(in the rows, 128 means zero)
The rows of D fall into several groups, which share some directions, and each row is roughly a mix of its group's hidden directions.
D:
[[166 104 130 151 131 142 110 143 146 183 119 134 148 122 125  90]
 [ 97 133 131 111 117  96 106 139 106 106 159  94 125 109 173 116]
 [111 107 120  70 137 144 145 117 161  98 114 112 119 108 154 142]
 [116 107 159  95 104 142 109  93 157 100 114 147 138 165 127 132]
 [146 112 142 159 132 140 118 157  92 177 169 112 116 122 131 134]
 [145 147 128 154 126  77 103 156 150 136 110 129 122 136 130 177]
 [129  82 147 129 142 147  76 129 131 152 156 123 102 128 155 124]
 [109 118 103 121 167  97 146  92 143 117 112 142 153  94 114 101]
 [102 144  91 117 147 168 130 123 125 104 161 148 109 168 138 142]
 [109 157 110 132 119 114 153 128 158 144 146 103 189 110 118 124]
 [130 142 105 149 121 166 166 159  96  84 139 109 124 139 119 136]
 [133 111 103 132 126 113 166 135 129 136 121  78  71 118 124 137]
 [136 111 152 141  94 137 135 152 114 127 165 110 142  98 132  76]
 [ 93 135 130 166 123  98 129 109 144 108  83 120 156  97 142 131]
 [124 115 150  99 108 153 137 100 133  92 106 145 158 154 142  89]
 [101 121 145 119 120 116 130 112 164 107 108  68 150 113 140 106]
 [125 151 147 158  83 145  85 125 153 165 122 126 114 137 143 143]
 [109 128 151 123  96 191 106 107 156 129 113 126 128 149 127 109]
 [148 144 122 160 128 106 116 133  96 133 112 143  79 148 161  99]
 [110 126 127 132 116 139 123 112  68 108 139 102 169  95 110 130]
 [136 142 136 141 168 158 121 132 170 159 109 130 173 146 116 118]
 [100 158 149 157  98 113 123 136 113 171 144  90 125 140 105 126]
 [134 172 153 163  77 150 123 142 120 144 131 107 125 153 115 126]
 [149 144 134 151  76 130 140 108  93 116  97 132 143 146 146  97]
 [115 100 138 109 131 103 135 116 120  92  94 104 114 125  73 137]
 [137 119 117 130 161 144 136 173 147 114 132 119 175 109 114  88]
 [ 85 184 143 106  92 129 128 120 127 116 116 131 158 120 143 142]
 [134 101 115 112 165  89 164 148 107  95 140 135 133 115 118  97]
 [142 103 153 162  88  83 108 165 130 129 125 132 112 136 108 123]
 [129 114 111 136 123 141 150 117 176 161 166 112 167 108 149 130]
 [128 144 143 157  84 165  94 123 159 121  98 117 136 152 116 116]
 [142 121  92 109 159 100 135 110 128 135 145 156 126 104 180 112]
 [119 114 136 148 108  95 136 149 110 134 154 120  90 116 123 184]
 [107 125 116  99 157  99 116  95  87 100 104 133 138 118 101 107]
 [144 117 161 134 104 163 157 125 132 166 108 136 121 152  90 103]
 [ 93 114 146 105 115 124 128  80 114 127 148 128 110 103 174 110]
 [124 186 110 145 159 100 126 139 124 130  97 121 110 155 150 111]
 [131 111 118  86 124 175 162 128 156 127 142 134 110 116 149 163]
 [129 127 138 158 142 149 130 144 125 130 118  76 156 114 121  74]
 [110 113 147 139 117  98 113 126 109 166 169 146 149 105 143  90]
 [111 127 129 126 157  80 144 160 130 130 115 142  85 112 166 121]
 [125 100 143 158  90 109 111 142 130 119  72 132  98 140 141 118]
 [133 111 102 123 135  91 152  82  84  92 117 133 123 132 120 121]
 [145 106 112 121 131 174 108 135 115 169 170 116 144 151 142 110]
 [140 144 143 178 117 110 120 110 114 156 123 161 137 163  96 108]
 [136 127 135 148 132 171 119 134 107 146 126 155  72 156 153 139]
 [147 155 103 150 145 141 118 144 128 135 172 164 163 126 153 150]
 [141 147  94 131 156 118 145 169 133 133 123  81 131 109 154  99]
 [162 111 144 125 112 117 158 171 109 109 168 113 125 121  94 118]
 [112 175 126  91 103 129 155 154 105 106 130 123 122 124 165 110]
 [163  94 113 159 119 115 184 114 130 111 121 113 107 118 148 132]
 [129 164 102 115 184 106 166 139 121 106 128 118 129 110 145 136]
 [103 158  88 105  99 104 134 125 143 128 139 122 146  88 161 115]
 [161 137 170 151 131 119 121 146 120 149 110 162 135  78 115 131]
 [102 123 162 159 122  97  86  96 124 133 156 134 155 149 127 129]
 [121 156 152 144  98  86 118 104 105 132 101 140 151 160 130 155]
 [139 143 151 175 107 145 165 113 127 140  95 119 114 145 119 166]
 [103 140 111 132 129 142 102  84 144 144  99 130  98 120 174 145]
 [136 143  99  99 137 132 181 136 133 112 158 141 100 145 164 136]
 [122 110 135 114 130 169 104 131 154 154  91 156 166 157 128 133]
 [127 118 162  99 134 152 137 157 149 104 166 111 150 133  86 130]
 [142 121 135 164 118 148 173 115 151 153 130 119 152 134  89 161]
 [132 161 143 111 108 121 149 100 142 141 148 175 103 128 141 169]
 [140 109  92 160 139 155 148 130 139 144 120 181  95 135 138 138]
 [123 153 131 144 117 111 111 128 155 124  98 143 135 123 190  92]
 [109 139 108 136 166 108 124 135 111 174 111 127 127 110 145 179]
 [112 136 130 138 168  92 122  97 124 128  98 173 138  92 131 123]
 [158  86 147 175 138 142 106 110 140 165 122 141 128 143 113 115]
 [120  90 113 124 141  94 140 112 135 120 121  86  72 129 118 138]
 [ 98 157 131 149 127  97 152 107 126  88  92 138 141 103 145 149]
 [119 118  84 147 132 133 149  90 101 122 106 144 159 107 102 100]
 [131 115 133 100 164 151 150 116 138 123 165 150 135  89 164 148]
 [132 106 138 161  98 136  97 147 119 177 145 122 127 126  90 148]
 [129  85 105 112 138 113 164 122 100  91 111 106 132  94 112 125]
 [183 115 116 122 111 102 162 151 103 117 107 143 116 133 159 139]
 [105 118 116 154  98 125 114 137 130 130 167 136 150  98 116 183]
 [130 127 111 114 133  84 163 127 115  88  81 109 135 144 146 124]
 [125 162 112 138 146 125 124 144 158 141  81 149  94 143 165 135]
 [133 172 129 117 105 145 127 144 131 120 147 147 106 184 143 158]
 [145 136 156 129 128 164 131 119 145 137  92 155 136 147 171  89]
 [138 128 161 158  96 125  92 153 116 147  95 112  94 147 112 123]
 [122 118 119 116  96 170 161 126 107  93 141 103 100 142 142 156]
 [ 99 112 127 136 167 105 117 125 149 111 128 131 166  72 131 131]
 [124 154  78 105 134 125 174 129 161 146 107 118 111 123 104 134]
 [115 116 132 115 169  78 157 167 115 122 141 130  98 112 125 139]
 [109 130 122 118 144 134  80  99 172 159 164 148 135 123 135 134]
 [116 146 123  96 159 162 165 120 110 117 132  93 135 101 146 157]
 [103 130 139 138 136 108 153 136 184  92 107  91 120 112 139 124]
 [136 164 121 115  91 155 149 129 111 117 129 180 120 124 160 147]
 [132  87 157 137 124 124 122  87 128  99  91 150 126 138  93 146]
 [ 85 135 149 132 123  77 115 105 103 114 129 112 128  99 129 161]
 [ 95 141 132  93 115 100 142 128 122  87 113  88 122 111 159 117]
 [110 134 135 155 126 129  88 144 162 161 165 141 123 124 108  89]
 [149 127 136 151  89 104 115 129 120 124  69 139 149 150 153 139]
 [ 88 126 120 122 104  85 124 124 123 129 160  83 140 105 101 136]
 [135  85 117 138 141 102 129 133 115 148 143 164 115  87 128 170]
 [111 121 134 140 123  95 104 127 107 110 152 119 168 114  74 148]
 [154 101 115 155 166 106 116 129 140 142 164 137 160 143 119  91]
 [115 143 135 122 142  69 102 116 142 123  80 128 150 136 125 103]
 [ 99 123 138  90 137 157 127  95 140 134 132 126  82 134 138 171]
 [103 143 139 119 146  57  98 120 122 124 112 147 117 133 120 146]
 [104 113 134 105 148  85 112 105  72 109 118 119 133 112 137 144]
 [118  98 105  95 158 138 116 148 157 153 144  84 113 109 114 124]
 [ 94 143 133 131 126  82  99 131 123 128 154  92 157 121 146  94]
 [ 99 126 138 134 132  82  62 121 103 112 141 121 131 123 132 119]
 [129 124 124 120 138 177 113 144  95 135 189 108 147 127 122 124]
 [139 145 145 153  91 107  91 120 145 140 119 148 176 145 145 111]
 [113 126 110 101 176 130 127  96 123 120 142 177 139 112 157 140]
 [161 104 106 170 152 126 101 124 136 137 156 148 136 118 172 129]
 [107 123 147 169  86 138  91 120 127 147 101 120 150 121 141  98]
 [133 100 117 120 172 116 114 120 123 152 151 157 167  87 142 129]
 [133 130 106 153 117 128 182 145 147  96 100 106 103 137 104 112]
 [162 142 139 166  75 150 116 152 136 123 126 116 134 145 100 105]
 [118 154 109 109 189 145 124 146 162 149 148 133 148 120 124 146]
 [133 146 160 147 109 107 132 135 136 150 159 150 127  81 113 170]
 [117  85 141 137 109 136  73 102 142 165 144 136 120 110 133 128]
 [147 140 104 165  92 140 124 100 120  98  92 118 126 135 132  88]
 [139  72 139 144  82 136 113 124 103 135 112 130 129 145  90 133]
 [133 141 148  97 120  70 134 131  87 122 134 114 114 144 140 160]
 [101 108 108 112 156 117 136 108 164 115 138 112 172 107 165 126]
 [ 98 124 177 112  97 176 119 119 135 127 120 114 136 153 105 142]
 [111 137 131 105 110 125 136 119 156  79  91 107  98 147  98 114]
 [161 154  97 125 151 123 172 143 108  99  92 119 125 138 130 149]
 [134 159 145 142 115 125 139 107 128 109  69 153 145 139 155 100]
 [117 120 168 110 101 116 121 124 124 160 187 144 103 132 126 137]
 [143 119 149 143 143 124  80 134 147 182 111 137 126 136 127  91]
 [143 131 101 140 163 123 111  96 165 123 103 176 144 136 148 128]
 [145  94 159 128 146 158 103 104 138 120  83 161 112 146 126 129]
 [158 121 110 128 130 134 143 179  85 104 155 110 114 102 141 134]
 [134 138 114 142 113 159 154 132  96 123 138 149  81 160 148 162]
 [ 90 122 138 117 139 101  95 103 146 126  82  93 107 127 112 129]
 [161 157 153 141 103 151 125 155 148 149 122 153 105 161 155 143]
 [156 144 140 162  87 148 136 157 109 127 128 106 136 144  82 123]
 [119 135 121 126 107 115  82 157  86 131 171 127 124 101 151 119]
 [155 125 104 103  94 145 155 140 113 128 142 168 107 112 158  99]
 [161 131 121 133 129 174 111 137 150 164 133 147 157 140 117  86]
 [116  92 121 120 111 144 146 115 126  97 101 128  71 130 142 158]
 [127 133 107 143 145 152 118 130 136 147 165 186 148 117 147 159]
 [143 115 141 131 131  96  70 151 105 142  91 142 133 135 101 116]
 [110 142 102 126 179 115 128 138 134 158 157 123 118  84 156 133]
 [141 156 158 134 116 125 130 170 166  85 108 110 136 150 113 135]
 [119 175 131 143 163 128 141 182 152 128 118 129 140 128 131  96]
 [140 117 125 109 144 167 129 101 173 142 105 155 108 142 148  95]
 [170  94  99 155 171 133 147 115 160 126 112 132 116 130 138 143]
 [123 133 111 157 131 114 159 119 155 161 151 104 147 135  81 154]
 [132 132 141 113 112 133 116 111 150 119  90 159 112 186 118 156]
 [114  88 107  92 166 133 143 103 111 139 162 149 107 122 110 124]
 [122 103  91 131 134 115 157 145 115 117 149  67 140 144 117 109]
 [112 164 110 130 108 110 156 147 117 120 173 108 167 108 125 148]
 [112 170  90 125 126  95 174 111 158 126 131 127 155 131 120 132]
 [116 108  95 111 170  98 126 109 135 110  86 157 112 142 127 109]
 [149 157  84 135 114 130 150 133 128 118 123 155 121 102 184 133]
 [106 115 140 139  97 132  82  92 148 152 129 156 132 136 148  95]
 [111 126 145 119 157 128 158 174 123 104 119 100 114 131  85 153]
 [155 149 153 149  85  98 139 148 133 136 102 151 102 127 111 158]
 [110 140 159 127  90 131 116 111 117 164 105 139 105 142 167 161]
 [121 109  89 119 133 116 157 125  67  95 136 113 140 120 110 139]
 [103 149 135 102 159 133 111  94 110 102 109 167 105 141 157 137]
 [ 73 166 133 103 109 118 117 121 145 135 107  93 147 110 118 141]
 [117 130 125 139  87 142 150 148 151 112 148  65 120 147 118 133]
 [124 132 180 145  84 135  96 141 131 130 122 108 114 100 101 146]
 [139 139 161 154 138 143 103 122 121 143  85 156 138 160  90 115]
 [ 98 133 130 122 138  99 123 104 126 131 156 159 127 107 159 183]
 [142 107 131 118 135 102 125 125 131  81 140 100 164 124  91 163]
 [102 150 102 173 169 131 127 138 131 122 124 165 114 149 157 138]
 [121 110 118 129 128 186 120 118 141 115  77 127 156 141 123  99]
 [125 136 110 109 164 116  79 122 114 132 119 168 161 144 115 106]
 [115 177 125 147 110 100 179 129 119 124 149 110 132 149 154 128]
 [ 91 125 144 147 138 130 121 136 138  85 116  89 150 116  92  97]
 [116 132 186 113  87 149 147 147 127 108 126 108  98 145 123 137]
 [100 120 164 157 121 110  97  96 140 138  90  98 139 131 105 135]
 [115 136 149 117  79 152 167 129 134 131  97  95 146 100 115 134]
 [103 111 108  84 115 117 143 103 114  92 136  84 147 139 143 139]]
One row of each group comes first, with its name. Which group is each row after those in?
[145 103 156 146 140 144 151 104 132 118 112 147 116 165  87 164] -> <23>
[171 144 129 135 110 170 154 172 116 128 162 136 132 128 107 137] -> <3>
[ 99 129 147  93 134 194 123 116 157 145 128 138 117 144 134 128] -> <30>

[123 136  97  92 152 124 131 157 116 103 185 130 124 123 147 149] -> <23>
[150 112 137 147 108 116 146 145 173 151 121  86 147 110 111  97] -> <3>
[139 132 128 128  91 107 138  81  94 120 101 149 125 144 169 119] -> <30>
[139 124 124 109 101 130 153 136 119  82  83  95 110 153 113 114] -> <3>
[135 118 106 107 131 178 143 121 130 131 158  98 163 146 159 106] -> <3>
[154 101 120  80 152 171 155 142 137 114 142 135 140 140 103 138] -> <30>
[111 141 101 133 173 128 120 135 146 145 171 131 161 150 163 121] -> <3>
[107 126 122 113 128  96 126 118 110 115 106 117  85 139  70 148] -> <23>
[131 178  94 161 142 151 139 135 138 117 108 115 104 124 132  87] -> <30>
[117 124 129 151  85 120 128  83  93 115  98 122  89 143 125 123] -> <30>
[118 120 163 161 107 126  93 142 133 137 123 104 163  80 116 131] -> <3>
